These views show one set of named points, seen from different sides, and a view may be mirrored.
A view may leave some points out, and in a few views one point is out of place. Which views, in the order they come, and which point in each? Write - if none.

Scene 1 (7 views)
A:
  k651 [ 18 -18   2  12   6  35 -30  -8  16  -2  -3 -16]
  k472 [ 25 -15   7  18   4  41 -30  -1   6   2  -1 -16]
  k367 [ 29 -17   0  17   8  40 -29  -1   9  -7  -4 -11]
  k936 [ 11 -14   3  14  -2  38 -35   0  16   5  -5 -16]
  k746 [ 20 -18   4  13   7  35 -28 -10  13  -1  -2 -16]
  k549 [ 20 -15  -4  15   1  40 -35   7  15  -6  -9  -9]
  k983 [ 23 -14   8  18   2  42 -31   0   6   4  -2 -16]
  k49 [ 21 -17  -2  14   5  37 -31  -2  15  -6  -6 -11]
  k694 [ 16 -15   2  14   0  38 -33   0  15   2  -5 -15]
B:
  k49 [-16   1 -20 -13  12  -3  -9  20   4   1  18 -16]
  k806 [-17  -2 -18 -14  12  -3  -9  21   3   1  12 -15]
  k585 [-11  11 -25  -4  21 -10  -5  23   4   8  29 -18]
  k746 [-10   1 -22 -12  16  -7  -4  27   4   7  15 -15]
  k694 [-15   7 -21  -7  18  -7  -7  20   3   3  23 -18]
  k936 [-13  10 -23  -5  20  -8  -6  20   3   5  28 -18]
  k549 [-21   4 -18 -10  12  -2 -12  13   3  -3  23 -18]
  k472 [-16   5 -18  -6  22  -8  -5  21   0   4  10 -18]
C:
  k367 [  3 -10  -2 -14 -15 -10  16  -9 -13  -8  -2  -9]
  k694 [  4 -13  -1 -20 -18  -8  24  -5  -7  -5 -16 -14]
  k549 [ -1  -7  -2 -13 -15  -7  24  -9 -17  -9 -15 -14]
  k585 [  7 -15  -1 -25 -21  -8  26  -3  -1  -4 -21 -15]
  k746 [  4 -17  -3 -18 -15 -13  18  -3  -3  -4  -7 -10]
  k49 [ -1 -13  -3 -14 -13 -10  20  -6 -11  -7 -10 -12]
  k651 [  2 -17  -3 -18 -15 -12  20  -2  -4  -4 -11 -11]
  k472 [  9 -10   0 -22 -20  -8  19  -9  -8  -6  -4  -9]
  k806 [  1 -13  -3 -13 -13 -11  17  -7 -12  -7  -4 -10]
D:
  k806 [-22  -1  16   4  -8  -2   4  -4  18  -7 -14   0]
  k472 [-19   1   9   8  -4   2   0   0  25  -8 -24  -2]
  k694 [-11   4   6   6   2   0   2  -3  19  -7 -15  -1]
  k549 [-10   2  12   7  -7   0   3  -2  18  -1  -6   1]
  k651 [-19   2   9   2   2  -4   4  -6  17 -11 -16  -2]
  k585 [ -9   7   1   5  10   0   1  -3  19  -9 -19  -2]
  k983 [-16   2   8   9  -3   4  -1   1  26  -6 -24  -2]
  k936 [ -8   6   3   6   6   0   1  -3  19  -7 -16  -1]
  k49 [-17   1  13   4  -4  -2   4  -4  17  -7 -11   0]
  k746 [-22   1  10   2   1  -4   3  -6  19 -12 -20  -2]
E:
  k746 [-21  -3   6  -7   3   6 -15   8   7  12  18   4]
  k367 [-22  -2   9 -18   7   9 -11  16   6  18  17   7]
  k936 [-25   3  12   5   3   8 -19  15   9  20  23   4]
  k49 [-18  -3  12 -10   5   8 -17  17   7  17  17   4]
  k472 [-29   3   6 -11   6   8 -10  11   8  19  22   8]
  k651 [-20  -4   8  -4   3   6 -18  10   7  13  18   4]
  k983 [-31   5   7  -8   6   9 -10  12   9  21  23   9]
  k806 [-19  -4  10 -16   6   8 -14  16   6  16  16   5]
  k549 [-19   0  17  -9   6  11 -17  25   8  23  18   4]
F:
  k585 [ -4  -3  11  -4  -8 -11   2  -2   3   7  11 -20]
  k936 [ -4   1   9  -2  -9  -9   4  -2   2   7   9 -18]
  k367 [-10   5   7  -1  -9   1  10  -2 -12   0  -1  -5]
  k746 [-11  -6  12  -3  -7  -4   5  -1  -9   1   5  -9]
  k806 [-10   2   6  -1  -8   1  10   0  -9   0   0  -4]
  k694 [-6  1  7 -2 -8 -3  6  1 -1  3  4 -9]
  k472 [-10   5  11  -1  -8  -5   8  -8 -12   2   3 -14]
  k983 [ -9   7  12  -1  -9  -7   7  -9 -10   4   4 -17]
  k549 [-3  9  2  0 -9  0 10  3  1  5  1 -8]
  k651 [-9 -6 10 -3 -8 -4  5  1 -4  2  6 -9]
G:
  k585 [ 12   8  -6 -11   2  72 -16  16 -16 -60 -19 -25]
  k694 [ 11   5  -7 -10   3  65 -13  20 -14 -59 -16 -19]
  k806 [  9  -2  -6 -10   4  57  -5  25 -16 -54 -12  -9]
  k746 [  7   0  -3 -11   2  67  -8  22 -21 -52 -16 -15]
  k936 [ 12   7  -7 -10   3  69 -15  17 -13 -61 -17 -23]
  k983 [  6   8 -11  -9  -2  59  -6  23 -21 -59 -15 -23]
  k651 [  9   0  -3 -11   4  68 -11  21 -18 -53 -16 -15]
Moved in: F
  out of place in F: k694

Scene 2 (6 views)
A:
  k522 [  2  -5  11   1  -1 -12  -4  10]
  k455 [  4  10 -11  -1  -2 -16  -4   9]
  k604 [ -4   0   7  -7 -21 -15 -23 -15]
  k984 [ -3  18 -11   5   6 -11 -11  -2]
B:
  k522 [ -7  39   6  16 -18  -3 -15   1]
  k643 [-11  18   1  22 -14 -23  -8  16]
  k455 [-14  34  -5  26 -22 -23  -3  -3]
  k984 [-26  23  -5  22 -22 -27  -7   5]
  k604 [  3  23  12  -1 -32 -23  -5  11]
  k937 [-12  13  19  31 -11 -14   6  22]
  k99 [ -3  30  22  18 -15   3  -8  12]
  k748 [  7  17   3  17 -20 -32  -1  16]
C:
  k455 [ 66 -58   0  17 -60 -21  30 -46]
  k604 [ 65 -61  12  38 -73 -11   3 -33]
  k984 [ 71 -54   3   9 -56 -13  26 -33]
  k748 [ 66 -67  17  25 -72   2  15 -44]
  k522 [ 58 -39   6  31 -68 -24  25 -46]
  k937 [ 70 -52  20   7 -93  -8  25 -37]
D:
  k455 [-52  71   7  30 -46 -44  -3 -31]
  k937 [-51  51 -15  35 -46 -14  10 -38]
  k748 [-42  75   6  29 -40 -19  18 -38]
  k604 [-46  86   2  41 -29 -22  16 -22]
  k643 [-41  61   3  29 -44 -22   5 -32]
  k99 [-54  60 -20  33 -42 -29  17 -10]
E:
  k984 [ 30  28  19 -96 -45   9  30 -26]
  k937 [ 22  16  21 -81 -23  24  27 -50]
  k604 [ 24  29  19 -63 -37  24  48 -19]
  k748 [ 27  41  15 -73 -24  18  38 -30]
  k643 [ 22  33  17 -86 -32  18  27 -33]
  k522 [ 25  26  35 -77 -45  29  19 -14]
F:
  k522 [-24   2  17  40  22 -32  13 -14]
  k604 [-12  -6  26  32  18 -28 -12   8]
  k455 [ -5   4  18  29  11 -21  18 -15]
  k643 [-14   8  20  29  34 -16  -3  -8]
  k99 [-40   3  17  28  32 -28   6  -4]
  k748 [ -9  11  29  24  13 -17 -12  -1]
Moved in: F
  out of place in F: k643

Scene 3 (7 views)
A:
  k981 [ 27  -3  12 -20  12  20  28]
  k486 [41 -2  2 -9 23 11 42]
  k429 [ 34 -17  -2 -11   8  19  30]
  k623 [28 -3  2 -7 16 11 25]
  k861 [ 43  -4  18 -11   6   4  35]
  k16 [ 48  -8   3 -14  12  14  34]
B:
  k162 [ -2  17 -15  -9  22 -25   1]
  k429 [ -3  21 -10   5  29  -1  -2]
  k981 [-14  11  -9  -6  20 -10  -7]
  k861 [  2  14 -26  -6  12 -15  -3]
  k64 [-11  30 -23   4  12  -4   3]
  k16 [  4  21 -17  -4  29 -16  -2]
  k623 [-14  26 -14  -5  21  -5   3]
  k486 [ -7  21 -27  -8  32 -16   4]
C:
  k429 [ 27 -14  -1 -11 -22  16  13]
  k162 [ 15 -11   0   6 -14   3   0]
  k861 [ 27  -2   7  10 -16  12  -3]
  k981 [ 28 -16  -1  -6  -3  12   0]
  k486 [ 13  -4  13  -4 -16   2   6]
  k64 [ 23  -3   8   2 -11  25  17]
  k623 [ 19 -14   8  -4  -8  18  12]
  k16 [ 22 -12   3   1 -25   4   6]
D:
  k162 [18  2  3  3  1  2 -3]
  k981 [ 20  15   1  -3   6 -14   0]
  k623 [ 22   1 -10  -5   2 -13   9]
  k486 [  9  -1 -11  -1  -6   0  -1]
  k64 [ 17  -3  -6 -16   2  -7  17]
  k429 [22 16 -7 -3 -6 -3 16]
  k861 [ 24   2   4 -18   0  -2   1]
  k16 [19  6 -1  1 -8  5  4]
E:
  k16 [-18  -1  -6  -9  13   5  12]
  k861 [-18  -8 -23 -12   5   2  14]
  k486 [-14  -1  -7   4   5  -3  12]
  k64 [-19  -9 -10  -8 -12  12   6]
  k981 [ -6 -12 -14 -11   9   4  -6]
  k162 [ -8  -5 -14  -5  15   6  14]
  k623 [-14 -12  -6  -1   0  11  -1]
  k429 [-20  -6   4 -15   7   6   0]
F:
  k162 [ 14 -20  48 -23  39  17   3]
  k429 [ 11  -7  46 -21  39   7  26]
  k861 [  4 -19  46 -36  33  23  11]
  k623 [ 14  -6  55 -29  49  16  17]
  k981 [ 18 -10  59 -32  33   8  12]
  k486 [  0 -14  52 -21  49  15   5]
  k64 [  8 -10  46 -40  51  19  23]
  k16 [  8 -13  42 -19  37  14  11]
G:
  k981 [-15  45   6 -15  -6   0  83]
  k861 [-26  43  10 -13   0 -21  76]
  k16 [-26  43  22 -14 -13 -12  73]
  k429 [-33  42  14 -15 -18   1  78]
  k623 [-26  38  16 -21  -1   4  77]
  k64 [-36  34   8 -22   3  -2  70]
  k162 [-14  40  21 -10  -5 -13  72]
Moved in: D
  out of place in D: k861
